In the data rows, the value 128 means zero.
Here are some points, one per row:
[ 94  65 133 156  69 198 107 118 143  76  37 119 129  74 157 121 114  66 118
 125 113   0 161 177 118 120 134  83  67  71 161 109   4  96  71 182  97 158
  54 143  88 100 121  98 102 117  46  92]
[166 159 139 179 169 127 131 116 152 129 126 194 175 205 162 153 118 178  96
 164 116  66 140 255 143 131 115  62  77 165 102  41 208  75 181 174 117  98
 140 190 123 141 103  90 178 166  39 141]
[170 197 217  79 147  69 192 117 136 141 196 122  69 206  94 115 140 122 185
  84 175 189 101 127 229 182 101 108 159 186 118 145 159 147  50 202 193 143
 124  79 232 127 129  31 170 134  76  93]
[118 164  59 102 169 177  97 104  88  91 109 114  90 100 103 111  97 120 114
 175  62 130  98 127 143  78 109 148 129 150 184 144 165 118 143 151  82  83
 147 133 167 144 197  75  92 102 159 167]
[130  97 233 112  96 139  90  77  99 143 121 153 117 117 101 139 178 107 130
 109 163 114 147 109 124 112  57 166  96  98 102 114 148  52 166 121 130 222
 122 139 118  56 111 193  69 119 105  66]
[123  38 134 196 119  37 110 107 128  87  93  96 195  86  97  80 128  95 149
  95 129 172 154 120  45 123 113 131  86  90 130 139 110 166 207 109  93 198
  90 110 161 142 108 155 130 144 150  59]
[130 121  87 176 155 103 180 154 152 195 134 216 122 165 203 242 133 171 104
 129 124  99 151 164  89 161 103 170 125 215 162  85 160 160 180 111 126 120
 110 130 162 101  93 139 200  97  27 172]
[141 186  18 113 167 167 113 163  76  82 112 108  62 120  90  55  82 188 143
 155 113 168 122 148 149  53 123 122 118  98 150  99 217 100 164  92 150 169
 139 122 118  83  96 193  72 183 192 107]
[ 83 139 156 160 127  51 108  69 119 136 115 105 190 169 109 124 115 129 118
 131  63  88 145 101 137 148 129 138  50  76 104 151  50  96 180 150 140 182
 131 130 130 145  82  70 144 215  48 108]
[142 143  71 111 111 124 134  83  99  90 129 145 114  97 141  97 110 146 121
 133 121 160  95 146 111 109 115 140 162 155 177 150 162 100  92 155 107 137
 163 173 109 122 101  49 143 104 186 153]
[ 84 209  50 180 169 166 152 147 155 110 184 117 116 109 142 123 107 120 132
 116 153 122  96  98 125 142 105 137 173 117 150 103  93 160 200 118 158  95
 147  84   1 153 141  40  84 128 255  78]
[126 131 154  60  97 106 126 128  97 202 105 175 201 161 105 142 157 126 129
 192 158 245 169  92 127 153 104 130 194 123  80 143  59 113 166 145  94 138
 142 111 167 167  35 173 145 117 107  92]
[ 54  88 163  57 102 162  50 131 127 138 146 147 167 121  71 147  56 124 154
 150 126 102 102 104  84 142 116  91 145 168  82 189 123 148 131 107 131 110
 155  54 116  68 107 157 147 148  80  89]
[ 72  98  78 174 139 199 139 112  97 109 153 101 123 127 112  92  95 130 156
 108 124 163  99 180  79 111 109 192 144  45 151 131 161 120 173 118 146  97
 154 110  94 158 125 118 126  96 255 113]
[117  12 109 139 138  93 185 131 174 204 214 164 141 146 173 212 185 208  93
 153 120 123 124 227 107 208 167  90  89 206 110 107 190  93 143 101 163 164
 166 141 146  74 107 135 119 103  72 120]
[118 115 112 116  89 101 102 131 146  90   0 111 147  54 156 210 132  62 114
 138 141  70 181 123  99 145 105 167 108 109 186  97  33  90 102 146 172  47
  97 120 119 189 146 154 146 222 116 127]
[ 84 145 196 132 140 150 137 180 118  88 134  94  93  93 104  28 143 134 131
  92 141 146 109 112 231 150 121 132  94 129 126 126 135 122  49  95 155  76
 127  87  57 147 112 124 146  40  47 214]
[131 141  37 101 132 201  86  92  90 153  91 114  97 122 115 116 128 133  77
 112 124 200  88 173 101  97 134 136  82  82 120 138 183 130 123 150  92 136
 114 146 113 138 172  86 141 149 147 164]
[225 123 162 144 163 109  93 131 155 164 110  98  73 104 133 141  97 117  84
 143 147 135 128 136  36  25 135 102 114 153 116 138  70 177  51  69 143  95
 153 151 157 131 125 172  57  86 136 192]
[119  62  67  82 121  80 114 172 124 173 122 113 224 123 144 144 146 131 103
  84  29 166 191  87 132 203  70 153 160 166  71 184  93 155  79 145  87 125
 157 116 165 153 107 141 108 141 126  73]
[155 168  85  93 129 148 141 128 145 113 179 166 116 149 159 105 152 105 163
 124 115 154 110 115 121 116 186 126  77 147 215 121 126 128 115 160 133 115
 219 188 131 123 173  69 129 147 169 140]
[151 158 164 121 116  82 143  99 152  59 183  52 132 158 136  98 175 174 149
  81 162  94 144 118 140 187 127 133 198 111 138 147 106 172  98  93 180  63
  93  96  87 128 161 177 120  81 151 144]
[132 166 165 120 120 150 173 108 138 134 145  70 107 148 169  61 141  90  98
 105 181 137 117 104 174 122  89 156 163 115 118 214 167 182 134 115 176 108
 117 168 159  95 140 170 167 103 182  95]
[114 174 132 181 128 159 128 119 132 142  58  45  97  80 139 138 123  68 167
  94 141  49  92  81 140 186 163 131 167 131 125 116  95 190 108 148 111  65
 156 118  53  98 126 105  79 101 120 205]
[144 174 153 140 112 164  99 169 134 124 146  49  68  62 149 102  95 126  69
  81 129 124 123 108  29  50 154 126 182 156 114  72  94 143  51  86 133  90
 103 113 175 175 159 205  83 138 114 244]
[146  91  76 162 152 165  98 145 159  52 132   0 113  89 160 134 121 142 149
 111 186  59 140  60 154 137 138 132 165 100 124  63  48 134  53 160 100  92
 115  60  56 103 176 108 113 100 101 204]
[116  74 173 132 164  97 133 148  50 159  93 134 166 167 119  90 162 154  80
 145  93 113 163  56  56 137 101 156  77 115 139  88  91 176 122 133  90 159
  73 131 164 124 118 133 137 145 144  30]
[149 132  86 170 138 136 158 112  99 123 128 205  93 152 135 123 141 111  94
  94 139 177 136  85 127 116 189  84 138 160 172 124 221  96  98 122 139 129
 177 190 196 145 203  65 107 136 167 103]
[191 161 224   0 103 130 109 138 129 145 168 209 188 199  67 197 154 110  79
 165  86 184 154 116 211 221 183  98 207 119  98 111  87 121 161 176 192 214
 182  66 185 137  61  96 176 124 124  72]
[155 196 159 191 145 128 103 145 151 129 114  18 138  92 144 155 129  71  90
 132 135 103 127 133  90  74 163 103 131 150  78 107 105 121  48  71 105  65
  89 106  73  69 131 173  98 127 168 191]
[163 159 104 133 124  91 217 122  65 192 223 241  92 172 137 173 155 118 156
 141 139 132  93  72  68 127  89  43 113 214 197 173 141 118  73 115 175 160
 169 118  94 157 136 196 166  99 125 220]
[113  99 176 119 116 127 177 161 178  86 134 144  55 130 142 122 119 108 147
 143 170 156  86  65  89  83 114 109  88  53  83 148 200 179 141 167  94 142
  91 143 140 106 148 169  80 156 197 157]
[117  85 143 124  66 126 100 171 188 144 120 130 127 122  37 155 108 105  90
 137 176  76 141 126 156 170 139 206 110 104 164 166  44  91 149 141  62 122
  60  95 104  92 113 134 122 156  83  77]
[129  93 137 120 118 113 108 160 114  74  93 110 194 194 125  56 174 160 153
 124 126 145  81 145 210  94 114 138 125  97  47 125   0 104 213  67 123 132
 115 132 222 144  82 116 165 193 173 114]
[111 100 175 103  65  80 165 101 150 181 180 183  57 166 100  21  75  71 219
 155 154 102 132 122 237 139 139 115 113  97  72 128 223 183 106 173 184 107
  99  94 117 123 181  70 164 123 111 112]
[ 90 172 104 150 122 116 175 127  76 109 138 175  72  58 113 182 148  79 197
 153 101 158 132 139 122  71 165 142 191 149 139 175 184 151 151 125 107 154
 183 174   9 136 189 145 162  97 134 138]
[166 100  99 119 132 214  98 100 153 196 107  53 149  82 171 106  97 255 176
  94  64 114  97 210 131 105 109 158  96 145 159 116 186  74 239  82  37 120
  91 128 114 110 141  95 115 115 149  67]
[156 123 165 106 124 130 117 124 161 105 135 137 205 131 100 171 108 168 107
 178 114 138 159 106 139 193 157 127 126 131  52 170  92  76 144  97 174 183
 120 182 153 204 125 192 159 142  90  91]
[ 66 135  94 151 198  81 102 151 140 128 123 255 176 139 178 212 152 170 156
 147 140 127 163 214 188  68 209 114 150  95 176  92 255 135 138 120 100 179
 109 221 217 181 110 181 134  99  72 167]
There is one direction along which these points spread out most. Take the direction at right angles to it along which they spread out most. Then take the direction at right angles to both along which they spread out most. Go by this last direction. How far along it is each point below, from 0 to 99? 50 is the average, and the first point above lies past it. One standard deviation of the points above along it is 16.
[126 131 154  60  97 106 126 128  97 202 105 175 201 161 105 142 157 126 129
 192 158 245 169  92 127 153 104 130 194 123  80 143  59 113 166 145  94 138
 142 111 167 167  35 173 145 117 107  92] -> 43
[142 143  71 111 111 124 134  83  99  90 129 145 114  97 141  97 110 146 121
 133 121 160  95 146 111 109 115 140 162 155 177 150 162 100  92 155 107 137
 163 173 109 122 101  49 143 104 186 153] -> 54
[170 197 217  79 147  69 192 117 136 141 196 122  69 206  94 115 140 122 185
  84 175 189 101 127 229 182 101 108 159 186 118 145 159 147  50 202 193 143
 124  79 232 127 129  31 170 134  76  93] -> 6
[ 84 209  50 180 169 166 152 147 155 110 184 117 116 109 142 123 107 120 132
 116 153 122  96  98 125 142 105 137 173 117 150 103  93 160 200 118 158  95
 147  84   1 153 141  40  84 128 255  78] -> 47
[113  99 176 119 116 127 177 161 178  86 134 144  55 130 142 122 119 108 147
 143 170 156  86  65  89  83 114 109  88  53  83 148 200 179 141 167  94 142
  91 143 140 106 148 169  80 156 197 157] -> 45
[119  62  67  82 121  80 114 172 124 173 122 113 224 123 144 144 146 131 103
  84  29 166 191  87 132 203  70 153 160 166  71 184  93 155  79 145  87 125
 157 116 165 153 107 141 108 141 126  73] -> 49
[ 72  98  78 174 139 199 139 112  97 109 153 101 123 127 112  92  95 130 156
 108 124 163  99 180  79 111 109 192 144  45 151 131 161 120 173 118 146  97
 154 110  94 158 125 118 126  96 255 113] -> 61
[146  91  76 162 152 165  98 145 159  52 132   0 113  89 160 134 121 142 149
 111 186  59 140  60 154 137 138 132 165 100 124  63  48 134  53 160 100  92
 115  60  56 103 176 108 113 100 101 204] -> 40
[129  93 137 120 118 113 108 160 114  74  93 110 194 194 125  56 174 160 153
 124 126 145  81 145 210  94 114 138 125  97  47 125   0 104 213  67 123 132
 115 132 222 144  82 116 165 193 173 114] -> 52
[ 84 145 196 132 140 150 137 180 118  88 134  94  93  93 104  28 143 134 131
  92 141 146 109 112 231 150 121 132  94 129 126 126 135 122  49  95 155  76
 127  87  57 147 112 124 146  40  47 214] -> 25
